A: a few groups of rows, each row roughly a mix of its group's hidden directions; some rows fit no group:
A (141 x 10):
array([[ 37,  10,  10, -28,  -5,  -1,  40, -15, -27, -15],
       [ -4, -29, -12,  39,  21, -13,  10,  37, -11, -21],
       [-27, -29, -39, -18, -14,  21,  -2,  28, -16,  12],
       [-38, -24, -10, -12, -21, -36, -22, -17,   5, -19],
       [-46,  14,  11,  -2, -23,   9, -12,  13,  -2,  42],
       [-27, -13,  26, -53,   9,   3,   8, -19,   2,  17],
       [-23, -13,  -7,  10,   3,   2,  12, -45, -23, -40],
       [-47,  -9,  22, -31,  -5,  26,  20,  -4,   4,  18],
       [-15,  42,  -4,   2, -12,  30, -14,  35,  24,  -8],
       [ -9, -27,  10,  -4, -51,  10, -10, -14,  15,  31],
       [ 23,  14,  26,  34,   3,  -1, -10,   8,  40, -31],
       [ 14,  47, -18,  14,  -4, -23, -33,  -3,   1, -24],
       [ 11, -17, -33,  -2, -26, -38,  28,  -8, -22,  13],
       [-17,  -8, -18, -49, -35,   9,  13,  14,  20,  -9],
       [-26,  -3,  -5, -40,  19,   4, -36,  26,  21,   7],
       [ 13,  19,  -7, -10,  33, -32,  27, -33,   4,  25],
       [ 18,  32,  49,  12,  19,  16,  20,   2,   1,  16],
       [-21, -38, -14, -28,  -9,  19,  33,   5, -26,   9],
       [ 37,  43,   9,  28,  20,   3,  -9,  16,   0, -20],
       [ 18, -12, -20, -14, -12,  17,  25, -27,   0, -48],
       [ 43,  -9,   3,  27,  17,  -6,   1, -24,  33, -23],
       [  1,   8,  12,  32, -10,  18,  33, -14,  47,   7],
       [ -2,   4, -27,  22, -13,  -2,   7,  42, -43, -11],
       [-26,  21, -12,   6,  21, -44,  13,  26,  26,   2],
       [-60,   9,  26, -10,  19, -10,  -2,  10, -10,  10],
       [-26,  31,  15,  20, -41,  19,  -5,  21, -13, -16],
       [ 17,  20,  41,   5,  38, -23, -10, -19,  18,  -7],
       [-33, -22, -44,   4, -18,  13,  -9,   5, -14,  29],
       [-21,  28,   7, -42, -21, -28, -16, -16,  17,  -7],
       [ 37,  21,  -5,  40, -23, -16,  -3, -28, -13,  -2],
       [-18, -24,  32, -14,   3, -26,   5,  -2, -17, -46],
       [-35, -26,  18, -35,   4,  16,  25, -15, -13,  21],
       [-19,  16,   4,  -3, -25,  41,  -6, -30, -13,  32],
       [-14, -31,  10,   3,  45, -19, -31,  -9,  -7,  21],
       [ 11,  10,  -7,   3,  43,  -1,   7, -15, -18,  50],
       [-23,  11,  14,  33, -52,  -1, -11,   3, -20,   1],
       [-26, -21, -21, -15, -18,   3,   6,  32,  42, -18],
       [  2,   8,  20,  -4,  14,  22, -14,   9,  50, -36],
       [ 23,  20, -12,  19,  47, -29,   6, -17,   9, -17],
       [ -1, -21, -51,   4, -26,  14,  11, -18, -21, -17],
       [-16,  36,  -4,   9,  -5,  17,  12, -30,  45,  10],
       [-47,   6,   5, -11,   0,  22, -15,  26,  37,   5],
       [  7, -17,  -3,  42, -46,   6,  -2,  19, -20, -13],
       [-20,  16,  -8, -22,  -9,  29,  25,  14,  37,  29],
       [-22, -20,  -2,   8, -53,  12, -13,  -6,  29, -16],
       [ 44,  -8,   9,   2,  11,  -3,   5,  -5,  38, -38],
       [  0,   4, -16, -22,  38, -29,  37,  -8, -25,  -6],
       [  2,  36,  35, -19, -35, -17, -13, -17,  17,   6],
       [ 26,  33, -17, -22, -39,  17, -21,   0, -19,  -6],
       [ -5, -12, -33,  41,  15, -31,  22,  17,   0,  15],
       [-22,   0, -13,  -6,  -4,  -9,  -3,   2,  -4,  66],
       [ -9,   2,   7,  -6, -45, -33,  38, -19,   4,   6],
       [-27, -18, -35,   1,  34,  29,  -5,  28,   8,  -7],
       [ 25,   7,  -8,  15, -24,   3,  50,  11,  -5,  32],
       [-20,   8,  22, -20, -27, -35,  19, -34,   7, -18],
       [-19,  24,  52,  13,  23,   8,  -5,  13,  12,  22],
       [ 34,  37,  17, -23,  13,  27,  17, -14,   4, -22],
       [-24,  -1,  -2, -28,  34, -34, -22, -14,  16,  24],
       [ 36,  -3,   5,  34,   8,   5,  -6,  -8,  32, -38],
       [-32,  25, -18,  34,  -4,  -2,  -8,  12,  28,  32],
       [ -6,  -3,  13,   1, -18,  27,  59,  -6, -18,  -5],
       [ -3,  13,  -3, -21, -48,   1, -38,  -9,  25,  -9],
       [  6,  -5,   5,  28,  31,   5,  39,  23, -17,  32],
       [-31, -21,   1,  13, -29, -44,  14,   0,  -3,  24],
       [-41,  30,  10, -22,  41, -16,  -4,   4,  -7,   3],
       [-19, -17,  39,   1, -26,  18, -13,  -6,   0, -43],
       [-40,  28,  18,  20, -21,  11, -14,  26,  26,   4],
       [-10, -18, -29,  35,  -9,  -3,   5,  49,   5,  -6],
       [ -7,  21, -19,  -8,  35,   3,  50,   6,  -9,  22],
       [ -8,  -1, -51,  34,  11,  -7,   5, -20,  22,  18],
       [-22,  30,  -7,  18, -29,  27,  29,  29,   7,   8],
       [ 37,  -1, -24,  16,  13,   2,   7, -17,  50,   5],
       [-37,   7,  23, -18, -17,  -6, -19, -27,  33,  20],
       [ 15,  36,   7,   9,  23,  -9, -42,  18,  26, -12],
       [  6,   5, -44, -26,  38,  -4,  27,   9, -17,  -1],
       [-25,  17, -21,  35,  -5,   0, -14,  19,  12,  43],
       [ 49,  -3, -25,  16,   3,  24,  24,  13, -19,  15],
       [-21, -11,  27, -19,  49,   4,  17,   4, -26, -12],
       [-14, -22, -27, -13, -29, -48,  -9, -16, -11,  -3],
       [ 16,   5, -10,  35, -46,  -8,  19, -31, -11,   2],
       [-18, -16,  -1,   5, -41,  34,  25,  26,   1,  19],
       [  4, -45,   7, -26,  11,  15,   0,  -3,  43,  14],
       [ -2,  -7,  49, -22, -11,   7,  -9,  -2, -45,   3],
       [-14, -36, -18, -19,  13, -39,  13,  13,   1, -32],
       [ 18,  -3,  24, -13,  -6,  -9,  34, -44, -28,   6],
       [-31,  -9,  11, -19, -33,  22, -18,  22, -20,  31],
       [ -2, -18,  11,  38,  19,  -9, -14,  25,  -3, -45],
       [ -5,  -5, -21,  22,  31, -17,  -4,  43, -14, -29],
       [-10,  43,  -3,  22,  22, -21, -13,  -1,  36, -19],
       [-25,   4,  -2,  45,   2,  31,  -7,   3, -27,  27],
       [ 28,  -3,   4,   2,  -4,  15, -13,  16, -41, -45],
       [-17,   4,  -7,  32,  20, -27,  13, -20,  19, -42],
       [  5,  14, -33, -14,  18, -19,   9,  26,  -7,  47],
       [ 47,  -9,  12,  13,  10,  10,   1, -24,  11, -41],
       [ 31,  -4,  36, -41,  -2,   5,   0,  19, -26, -13],
       [ 16, -22,  56,   4, -12,   1, -21,   9, -14, -20],
       [-19, -42,  11, -20,  -1,   3,  49, -11,  -5,  -1],
       [-21,  32,   6, -24,  51,  -9,  16,  -5, -13,   1],
       [  4, -24,  -4, -27, -22,  30,  -7,  20, -28, -35],
       [  1,  43,  23,  25,  -2,  -7, -24,  -5,  39,  -6],
       [ 37, -20, -15,  33, -11,  33, -22,   1,  13, -14],
       [  3,  12,  20, -43, -13,  25,   9,   7, -20, -38],
       [  0,  -2,  10,  35,  -4,  42,  -5,  32,  16,  27],
       [ 30,  26, -15,  37, -15, -21, -29,  -1,  17, -13],
       [-31, -19,   6,   1, -24,  -2,  -3, -42, -11,  36],
       [  8,  -3,   4,  -1, -32, -35, -10, -50,  11,  11],
       [-36,   9, -18,  10,  30, -24,   2,  24,  34,  13],
       [ 11,  16,  23,   7,  46,  43,   6,   9,   5, -11],
       [-13,  51,   6,  -4,  23,   4,  16,   6, -35, -17],
       [ -2,  10, -20,  -7,  15, -14,  58,  12, -12,  24],
       [  8,  -6,  -6, -28,  41,   6,  16,  15, -44, -12],
       [ -6,  -4,  46,  42,  -5,  -6,   5,   8,  -2,  33],
       [-15,  32,  18, -47,   3,   7, -15, -27,  13,  16],
       [-24,   1,  28,  17, -13,  18,  -6, -35, -36, -22],
       [ 44,  -1, -18,  16,  26,  18,  15,  18, -26,  21],
       [ -8,  -9, -47,  35, -20, -10, -19, -11, -10, -23],
       [-36,  -7, -17, -16,  18, -40,  25, -23,  -6,  11],
       [-14,  26,  54,  -7,  16,  -4,  20, -19,  10, -13],
       [ 11, -39,  -2,  41,   9, -15, -22,   7, -27,  17],
       [ 12,  31, -48,  21,  10, -23,  -1,  26,  -1,  -5],
       [  3, -16, -25,   4,  -3, -19,  59,  -4, -19,   4],
       [  2,  12,  22,  11,  -3,   5, -19,  20, -52,  31],
       [ 10,  31,   1, -10,  -2,  34, -38,  23,  23,  17],
       [ -2,  35,  14,  32, -11,  27, -18,  -3,  -3,  40],
       [-30,  -8,  20, -37,  32,  -6,   2, -17,  20,  26],
       [-10, -38,   0, -37,  -3,   5,  38, -12, -25,   7],
       [ 10,  13, -17, -17, -14, -29, -56,  -8,  -7,  -3],
       [-26,  15,  13, -47,  10,   5, -33,   6,  22,  13],
       [ -2,  22,  48,  11,  43,  12,  10,   6,   0,  10],
       [  6,  15, -10,  48,  20, -21,   3,   0,  32, -26],
       [-18,  44,  13, -12, -17,  -1,  -1, -15, -46,   7],
       [-37,  -5, -26, -12,  11, -40,  15,  15,  21,  18],
       [ -7,  18,  26, -12, -53, -16,  -4, -22,  20,  -3],
       [ 17, -32, -25,  38,  -8, -27,  -3,  -4,  28,  13],
       [ -2, -47,  -9,  25,   7,  -1,  36,   8,  20,  23],
       [-37,  22,  20, -33,  -4,  29,   5,  17,  27,   1],
       [  5, -45,  -4, -17,   2,  -4,  47,  -4, -21, -10],
       [-29, -10,   6, -10, -47, -22,  13, -24,  18, -19],
       [-19,   3, -53,  41,  10, -10,  -2,  10,   6,   4],
       [ 32,   1, -20, -36,  26, -15, -27,  24,  -5, -14],
       [-24, -29,  17, -19, -16,   7,  43, -27, -10,  11]])

which group is each row in? (one row of each group first):
[-17, -16,  -1,  -6,  50, -16,  35,  -3, -14,  21] : (77)
[  2,  13,  -2,  45, -11,  26, -14, -28,  29,  20] : (3)
[ 13, -22, -11,  -3,  20, -35,  24, -25, -35, -19] : (30)
[-27, -41,   1,  17,  -1,  13,  29, -15, -30,  21] : (131)

[ 15, -18, -43,  12,  -6,  11, -14,  20,   1,  43] : (3)
[-17,  -2, -15, -22,  56,   5, -12,   2,  -6, -27] : (30)
[ -7,  29,  26,   1, -28,  41, -19,  16,   3,  23] : (3)
[ 15,  59,   5, -15,  -2,  25, -18,  13, -10,   0] : (131)
[-44,  41,   0, -11,   0,   4,   4,   9,  31,  19] : (77)
[-22, -49, -26, -34,   8,  -3,  -5,  18,  -1,   6] : (131)
[ 24,  13,  12,   4, -54,  24, -18, -14,   0, -14] : (77)
[ 13, -22,  27, -12, -28,  37, -12, -22,  10, -27] : (3)
[ -2,  20,  40, -28, -24,  31, -11,  21, -18,   3] : (3)
[  2, -12,  15,   6, -56,  -8,  10, -30,  11, -21] : (30)
[ 13,  -7,  22,  30,  42,  24,  31,   7, -14,   1] : (30)
[ -2,  -1, -11,  26,  21, -19, -46,  21,  32,  -6] : (131)
